Where one turn sends some rows of the set: a few examples, then the rows asked
k4: [0.14 1.25 -0.28 -2.31 -0.46 0.11 -0.96 -1.01 -1.86 -2.79 0.95 1.62 0.26 -0.14]
k433: [0.37 -0.17 1.50 -1.04 -1.71 0.86 0.79 -1.36 -0.48 0.66 -0.09 0.83 1.20 -3.17]
k165: [-0.18 0.35 1.70 0.45 -0.47 0.15 -1.42 0.05 -0.42 -2.24 -0.04 0.85 1.16 0.92]
k16: [0.79 0.84 1.90 -1.65 -1.21 -0.84 -0.79 -2.70 -0.95 -2.25 1.49 -0.22 1.78 -2.29]
k131: [0.43 0.38 0.22 -1.21 0.07 1.94 -2.58 -1.19 -1.50 0.66 -0.31 0.52 0.52 -0.61]
k239: [1.22 0.13 2.20 -1.39 -0.04 -0.32 0.21 -0.49 -2.76 1.22 1.10 0.32 2.43 -1.02]
k746: [-0.64 0.46 1.19 -1.44 -1.63 2.65 -0.66 -1.49 -1.07 0.54 0.26 0.94 1.24 -2.39]
k491: [0.94 1.31 -0.16 -2.38 0.58 0.04 1.04 -0.16 -2.31 -1.61 0.60 0.92 0.38 0.45]
k763: [-0.79 2.18 3.61 -1.39 0.03 0.36 -0.45 -1.01 -0.76 -0.36 -0.41 -1.26 0.47 0.70]
k30: [-1.62 0.92 2.06 -0.63 -0.63 0.02 -0.70 -1.67 0.53 -1.27 -0.38 -1.35 -0.53 0.16]
k768: [0.67 -0.30 2.01 -1.68 -1.76 1.85 0.36 -1.09 -2.18 1.28 0.72 0.19 0.58 -1.78]
k81: [-0.87 -1.05 -0.19 -0.80 -0.80 -0.79 -0.39 -1.95 -0.01 -0.03 1.01 0.81 1.71 -2.21]
k64: [-0.89 0.53 1.67 -1.34 0.65 0.46 0.78 -0.22 -0.45 0.25 0.73 0.45 1.60 2.20]
k894: [0.33 1.42 0.09 -3.16 0.13 -1.32 0.71 -1.34 -0.93 -1.57 0.89 1.99 0.89 -0.58]
k529: [-0.15 0.73 -0.47 -0.67 0.20 2.02 -0.10 -1.77 -1.11 -1.74 0.47 -1.66 0.75 -0.69]
k74: [0.02 -0.12 2.51 -1.88 -0.88 -1.74 -0.93 -1.54 0.45 -0.47 0.88 1.50 0.53 1.03]
k739: [1.45 1.73 1.71 -3.31 0.71 0.40 0.54 -2.45 -1.07 0.79 0.51 -0.75 0.93 -0.30]
k674: [-1.54 0.94 3.49 -1.15 -0.99 -1.24 0.42 -1.56 -0.47 -1.03 1.02 -1.20 0.90 -0.13]

k894 goes to k491
k746 goes to k433
Now find these:
k30 goes to k674
k739 goes to k529
k131 goes to k81
k64 goes to k165

